One vector is turned by the same rotation once a step. Each row is the vector after some number of steps, and that number follows the row.
The counts run from 0 to 622.
[ 20 -30  13  -3 -54  13 -29  52 -42  -1  -9  15  27  48  21 -24  36  15
  -8  14 -18  -2   7 -30   3   6 -41  27   0   6 -17 -21 -47  16   4  32
 -48   0   2   9   4  20 -16  16  43   7  15 -11  -4  -7  -5 -24  27  -3
 -41   6 -19   5 -63  48 -30 -12 -25  27  40   3] : 166
[ 18 -32   4 -31 -80  36 -13  55 -14  19 -13  38  29  54  29 -21  40  34
 -28   4 -23 -11 -10 -27   2  -1 -32  37 -17  11   2 -38 -20  -2  -5  36
 -10  34  -8  -5   0  14  27 -30  -1  17  -9  -7   2   2   9 -18  25 -18
 -45   4  -5  -9 -11  37 -29  -3 -41  -3  40  25] : 13
[  7 -38   7 -36 -72  26 -18  52 -30  -4 -25  33  39  48  22 -13  46  29
 -26 -27 -23 -17 -14  -2  -7  -4 -24  16 -17  22   3 -32 -32  -1  -6  28
 -15  29 -11  -7   2  20  10 -14  18  30   8   5  15  -5  -3   1  14  -6
 -58   5 -17 -26  -9  27 -35  -1 -43   2  41  17] : 261
[  6 -38   0 -22 -76  18 -28  41 -24  -3   0  15  21  62  11 -27  38  11
 -22 -15   2  -1 -32  10  25   4 -27  33   0  10   0  -8 -71  -1 -22  49
 -20  -4   4  -8  -3  15 -25 -30  23  24 -12 -15 -13 -11 -37 -20  10  34
 -14 -21  -6  14  -2  45 -26 -34  -8  37  39  18] : 179
[ 31 -23  30 -10 -54  41 -16  34  -3   8 -38  55  66  31  12 -31  12  26
 -46  18  -2   6  -8 -33 -15  10  19  28 -25  11  -6  -5 -16   8 -14  35
  -7  21 -34 -42 -17  13 -29  23   5  22 -31  13  17   9 -20  -1   2  16
 -23  15   3  25 -13   4 -36 -22 -37  19  31  40] : 471
[ 12 -28  -7 -31 -65  47 -22  49 -29  16  -2  29  14  52  20 -47  39  19
 -13  11 -22  -6 -27 -16   0  17 -39   3  -7  12 -38  -2 -26  21 -13  47
   6  47   6  12  12  -4 -11  -3  -3  23 -20  -4  15  -2 -21 -11 -28  22
 -18  -9 -25  -6  -4  20 -20 -33 -57  22  30  25] : 544
[  8 -17 -14 -19 -62  15 -24  61 -62  -2   3  20  25  33  29 -19  18  53
  30 -10 -18 -13 -16 -16  -6   2 -12  17   6  11 -26   7 -56  32  -8  39
 -41  16 -18   4 -18 -11 -35  30  34  29   6   6  17 -15 -21  -9  -8  17
 -20 -26 -13  -7 -39  33 -12 -28 -10  38  37  25] : 526
[ 10 -39  13   4 -93  13  -7  37  11 -12 -31  33  45  50   3 -11  32  25
 -63  17   2  30 -13 -11 -26  28  23   6 -15   5 -10 -26 -16  16 -31  37
 -22  25 -24 -21 -25  17 -13 -21   2   3 -14  -7   3  19 -21 -10  38  19
 -10   5  -3  22  25   2 -26 -21 -13  -3  25  38] : 594
[  6 -19 -15  -9 -60  20 -23  53 -10 -27 -45  19  -7  37  29 -27  16  45
 -12  21  -5  24 -41 -23   6   4 -26  61 -19   5 -22   3 -55  30 -16  37
  -4  13 -11 -25  11 -20  -8  26   3  -2 -20   5  13  17  -4 -23  22   9
 -24 -12 -18  23 -15  21 -43 -57   2   5  14  12] : 4
[  3  -8   6 -11 -64  27 -29  76 -47 -29 -20  16   7  30  21 -14  27  37
  -8  26   0   3 -10 -19 -14  -6 -26  36 -19   9  -5 -27 -40  17   2  32
  -3  -3  21 -33  -1   2 -34  30  21   1 -21   0  12   2  -9 -32  15  -4
 -27 -14 -32  -7 -42  14 -22 -48 -40   6  36  26] : 412
[  2 -25  -2 -14 -78   5  -8  60 -33 -41 -23  12 -13  14  39 -19  22  59
 -16  29   6  18 -25 -14 -27   6 -24  23 -38 -14 -34 -13 -34  51   3  45
 -10   8  -1 -14 -10  12 -19  12  28  -1   8   3   1  -7  10 -25  21  10
 -37   7 -51  -5  -7  18  -6 -36 -39  -3  30   6] : 536
[ 10  -8   0 -10 -74 -16 -28  48 -15   5 -33  36  55  30  17 -23  28  34
 -25 -25 -12  -6  14 -29 -16  17  -3  28  -9  13 -10 -36 -19  39 -23  24
 -52  -7 -43   1  -7  24  -2  22  33   4  20 -16 -16 -14  11 -25  37   9
 -11   4 -19   6 -37  34 -12 -15 -26  12  36  10] : 610
[  1 -29   0 -10 -78  12 -14  47 -36 -36 -16   9 -15  30  46 -24  22  55
   6  31   0  15 -24 -15 -22  13 -32  15 -20 -16 -29   2 -37  48   5  49
 -18  17   5   7  -6  11  -9   8  36   0  15   3  -7 -17   9 -19   3   9
 -30   9 -39  -2  -9  33 -18 -23 -47  15  38   3] : 537
[ 16 -33  -9 -13 -87 -16 -32  50 -21 -15  -4  19  51  39  18 -23  26  45
 -31   2   1   6  -5 -13  -5  13  -2  16  19 -14  -7 -23 -27  15  -7  45
 -49   9  -5   8 -42   9 -15 -14  32  -6  21 -26 -27   0 -10 -46  34  20
  17 -27  -3  32 -17  23  -1 -34 -17  24  10  24] : 191
[ 19  -9   9  -6 -79  23 -28   5   2  -2 -31  27  13  42  44 -29  23  37
 -42  41 -22   5 -14 -24 -24  19 -28  33 -29  -2 -11 -14 -20  41 -27  39
 -20  18 -18 -25  -8  21   6  -3   0  -1 -10   8 -13 -15  -2 -38  18  10
 -24  26  -8  26   8  27 -26 -31 -67  11  34  17] : 460
[ 20 -36  17  11 -57  41 -17  44 -30   1   7  38  14  47  30 -29   2  41
  -6  33 -11  19  -7 -50   9  12  13  31   4  19 -33  -2 -26  -2   9  59
 -44  28  -6 -29  -9   8 -41  20  10   9 -14 -16  21  22  -7  -8  -8  -3
 -29   6   3   5 -35   7 -38 -19  -5  21  26  19] : 566
[ 15 -29   4  15 -77   7 -41  33 -38 -20   7  19  27  33  11 -32   9  45
 -21  38  -9  28  -3 -15 -12  27   7  10   6  -6 -29   9 -29  30 -13  45
 -58  35  -6 -27 -55  -1 -41   6  17  -7  -2 -10   9  -4 -39 -31   3  16
   6  -5   7  30 -18   4 -10 -30 -23  27  23  29] : 194
[  7 -25  -6  -6 -56   9 -36  42 -44 -26  -1  10 -18  43   5   4  44  40
  -8  24 -25  13 -25 -12 -27  30  -2  30 -20  15 -62 -25 -50  32 -18  45
  -9  27   9 -25 -23 -24 -25  27   7 -16 -15  -3  15  28 -26 -23  -3   1
 -14 -17 -20  17 -12   8 -26 -20 -18  -6  44  26] : 406
[  8 -23  20  -5 -51  32 -33  42 -10   8 -22  31  17  15  25 -50  18  29
 -47   4 -18   8  -4 -33  -2   6 -22  57 -38  22  -6   0 -24   8 -18  36
 -10   8 -22 -71 -22  12  -7  22  -4   6 -33 -21  19  -1 -23 -28  13   5
 -24   8  -1  11 -24   4 -17 -40 -42   9  47  16] : 335
[ 24 -14  13 -12 -76  31 -15  35 -20  -4 -42  15  43  42  25 -13  27  31
 -26  28  11   8   7  -9 -25   6 -29   7 -14  -8   2  -4 -40  44 -20  15
 -27  -5  -9   4  -5  27 -27   1  30  23 -16  12 -13 -27 -27 -30  27  33
 -33  -3 -12  17 -23  52  -9  -6 -46  34  33  29] : 53
[  5 -45  -2 -15 -60  -1 -48  69 -22 -16 -36  25  13  18  -8 -27  33  33
 -32 -12  -8  -8 -28   8   3  15   4  19 -20  19  -8 -15 -57   2 -38  32
 -18  31 -24 -37 -18  -1  -3 -13  13  17 -23 -14  22  27 -50 -18   5  37
 -16 -24 -13   8   5   2 -14  -6 -14  -3  27  22] : 505
[  6 -45  16 -11 -77  19 -12  53   6 -15 -29  12  27  43  -1 -37  56  10
 -43  -5   3  21 -34  -1 -12  31 -33  24 -26   7 -33 -35 -48  16 -38  27
  -7  -9   0  -7 -11   5 -18 -18  18  -6 -10 -20   3  12 -10  -7  28  18
 -11 -10 -36  20   7  18 -28 -35 -19   7  19   2] : 174
[ 13 -18  31   0 -64  44 -33  35 -28  12 -25  20  10  50  19 -20  30  -2
 -33  24 -20   1  14 -14 -14  33 -20  -1   3  42 -29 -15 -41  37 -36  36
 -43  29   8 -18   9  24 -24  14  16  19 -25  -3  20  -1 -45 -23  -7  23
 -14  15 -10   1 -36  13 -11 -19 -50  28  30  29] : 47
[ 27 -19  18  -4 -69   8 -27  36 -12  -7 -12  19 -15  30  25 -17   6  54
  -6  37   1  25 -19 -15  -1  26  -4  71 -13  -6 -29   6 -54  15 -29  47
 -30  11  -6 -40 -30  -8 -23  20  20 -15 -32 -17   1  -6 -27 -41  17  18
 -11 -21   7  47 -21   5  -9 -24  -9  13  22  26] : 329
[ 10 -37  18  -2 -75  32  10  54   4  21  -4  27  27  45  29 -12  34  23
 -51   3 -12  15   0 -54 -16  30   1  60 -30  19 -38 -23  -7  19  -8  43
 -13   6 -14 -13   1   9 -12  15   0   2  -3 -23  13  25  14   7  27 -17
 -23  -4 -18  17 -33  10 -29 -33   4  -2  27  28] : 570
[  2 -21  -5 -25 -90  48   6  56 -21  15 -23  35  18  51  43 -20  21  28
  -1 -25 -16  -7 -12 -28  -1  10 -23  30 -12  33 -23  -8 -18  28 -15  33
 -30  19 -21  13  13  12   1  18  12  33  -1   5  31 -17   9   8   0  -1
 -37   1 -19 -25 -25  14 -29 -28 -31   4  32  18] : 125
[ 20 -55  -8 -19 -66  -1 -40  53 -38  -7 -11  32  45  44  33 -13  32  34
 -18   1 -22 -32  -4 -11 -18  29  10 -10  17 -14  -5   9 -25  32 -11  43
 -47  39 -25  27 -24  12 -11 -22  29  11  37  -8  -5   9 -29  -7  13   9
  -9 -20 -23  13 -22  30  -4  -5 -25   1  24  28] : 515
[ 34 -35  20 -19 -61  20 -38  48  -8  32 -22  50  50  53   0 -52  24  19
 -15  -2  -3  -7  -6 -20  20  13   8  23  15  12 -15 -15 -23 -11 -20  51
 -28  41 -28  -5   9  14   6  -5  14  23 -22 -20   3  -1 -25 -10  -4  40
   0   4  19  15   2   6 -30 -15 -46  28   7  26] : 468
[ 23 -30  33 -16 -72  31 -20  46  -9 -24 -56  24  22  34  15  -2  45  26
 -26  20  -5  17   4  -4 -24  30  -6  26 -42  16 -29  -6 -15  17 -23  24
 -37   8   4 -10 -11  15 -18  20  19  -6 -12  10  25  -7 -23   3  21  10
 -40   0 -19  26 -32  -9 -12   5 -49 -14  34  46] : 495
[  8 -35   6 -10 -58  45 -31  45 -35   3  -2  21  -8  49  23 -38  34  23
 -12  28 -20   5 -21 -15  -6  24 -30   5 -15   9 -48  11 -36  28  -8  51
   5  51   3  -2  -1  -4 -19   1  -8  18 -26   2  24  -2 -36  -1 -28  20
 -18   2 -24  -4   1  13 -24 -35 -49  21  31  27] : 543
[ 26 -51  19   1 -64  17 -24  49  -1 -12 -43  23  14  26  39 -12  22  32
 -58  39   7  21  -4 -16 -10   6   6   9   4  10   9   4 -49   0  -8  47
 -34  28  -3 -34   0  46 -15   0  15  12  -6  -1  -2  35 -28 -24  29  19
 -38  21   6  16 -22  21 -25 -18 -13  15  -2  30] : 589
[ 33 -33  -9 -34 -52   8 -20  28   5  17 -43  52  88  37  27 -30  24  38
 -31 -17 -13  -9 -13 -31   0   5  -1  31  -6   8   2 -11 -21   8 -19  30
 -31   9 -45   2  -7  12 -13  13  18  21   2  -9 -16   3  -1  -9  24  18
 -15  -4   5  28 -30  44 -22 -14 -16  31  19  18] : 474
[ 18 -25  -7 -40 -69 -13 -24  42 -13 -14 -23  22  22  34  11 -26  35  42
   8 -24   1   5 -29 -10   8  32  -8  72 -11  -3 -45 -10 -46  34 -23  44
 -32 -15  -9   4 -22 -12 -20  31  36  -7   1 -17 -14 -20  -6 -11   9  32
   5 -33 -16  45 -23  11   4 -33 -17  27  19  12] : 79
[ 28 -33   6 -23 -66  27 -10  48 -25   7 -36   6  -8  32  61   9  29  40
  -6  24 -19   2  -1 -14 -17  14 -17  27 -11   1 -23  14 -50  40 -19  40
 -30  39 -20  17  16  15   9  15  14  30   5  16   8 -10 -15 -19  12   9
 -51   5 -12  11 -30  38 -16  -5 -26  14  13  27] : 130
[ 19 -36  -9 -26 -61  -5 -35  51 -21 -15   6  34  14  47  14 -28  23  36
 -36   9   7  15 -21 -28  21   7  24  28   0  13 -22 -24 -44   1  13  71
 -21  -2  -6 -17   2  25 -40  12  20   3  -8 -34 -20  22  -8 -22  -4  28
  -4 -13  -4  13 -29  19 -13 -53   2  30  28  26] : 316
[  6 -17   3 -17 -57  30 -38  72 -50 -23 -17  19   8  36  32 -17  24  30
  -3  29  -9  -6  -2 -18  -3 -11 -41  35 -13   9  -2  -9 -42  19   9  38
 -16   7  21 -16  -3   8 -28   6  31  -2  -6   7  10  -4 -13 -27  14  -6
 -34  -9 -23  -7 -55  28 -16 -38 -41  15  36  20] : 413
[-12 -19   9  -2 -92  -9  -9  39 -10 -27 -21  15  13  46   6  -2  27  33
 -41   7   4  26 -16 -14 -33  20   3  36 -17  22 -24 -49 -46  42 -31  38
 -41  -8 -11 -23 -15  18  -6  16  26 -11  -8  -3  -1  12  11 -30  37   1
 -10  17 -23   3  10  10 -33 -39 -11  -2  32   9] : 39
[ 20 -32  25  -3 -77  23 -11  41 -23  11  -2  16 -11  13  49 -12  -1  57
 -17  19  -2   4   6 -20 -14  24   4  33 -24   0 -34  18 -38  33  -9  53
 -56  10 -24 -25 -20  27 -25   4  22  17  -3 -24  -3 -10 -24 -22   3  17
 -35  -1  -3  18 -29  21  14  10 -22  15  54  28] : 206
[ 15 -30 -23 -24 -64  13 -30  30 -42 -27  -4  23  11  58  27  10  41  50
  20  12 -24   7 -28 -18 -14  20 -16  17  -8  -9 -36 -10 -40  40   6  36
 -38  13  -8  30  -8 -22 -28   9  38  -2  17  10  -4   0 -10  -8  15   8
 -30 -14 -22  19 -27  47 -20  -7  -4  15  48  24] : 402
[  4 -33 -24 -22 -81 -12 -18  44 -17 -14 -21  35  46  28  35 -29  26  61
 -15 -35 -29   0 -24 -32  -7  14  -7  31  -1  -4 -24  -9 -12  33  -6  40
 -41  31 -37   4 -34  -9  21  13  12   9  35  -8   0  -1  28 -18  36 -13
 -11 -14 -12   4 -13  19 -19 -35 -18   3  20   8] : 114
[ 13 -25   4 -30 -52  16 -44  35 -42   2  -7  29  -8  31  10 -36  28  39
  13  -1 -24  22  -9  -3  20  26 -19  34 -19  15 -48  10 -48   6  -4  40
 -37  15  -9 -22 -16 -10 -13  22  21   4 -12 -11  16 -32 -36 -13 -17  20
 -22 -10   8  11 -40   4  -9  -8 -33  35  56  22] : 83
[  3 -17 -22 -25 -78 -25 -28  45  -9 -15 -48  43  36  36  26  -9  31  49
 -25 -31 -23  12  -3 -19 -11  16   4  13 -11  15 -14 -17  -7  36 -17  30
 -45  15 -38   8  -8  12  25  20  17   5  27   4  -8 -12  13 -24  39   8
 -13  -9  -6   6 -35  25  -8 -22 -26  11  24  27] : 362
[  6  -7   5 -15 -86  54 -29  47 -19  -5 -43  51  12  40  13 -29  11  30
   8  -2 -17  -5 -14 -15  -5  19 -13   8 -19  35 -18  -4 -17  35 -30  22
 -40  26 -20  -4  11  10 -16  16  15   8 -29  13  29  -5 -19 -10  -9  19
 -31   5 -17 -22  -9   8 -14 -19 -49  -6  50  22] : 372
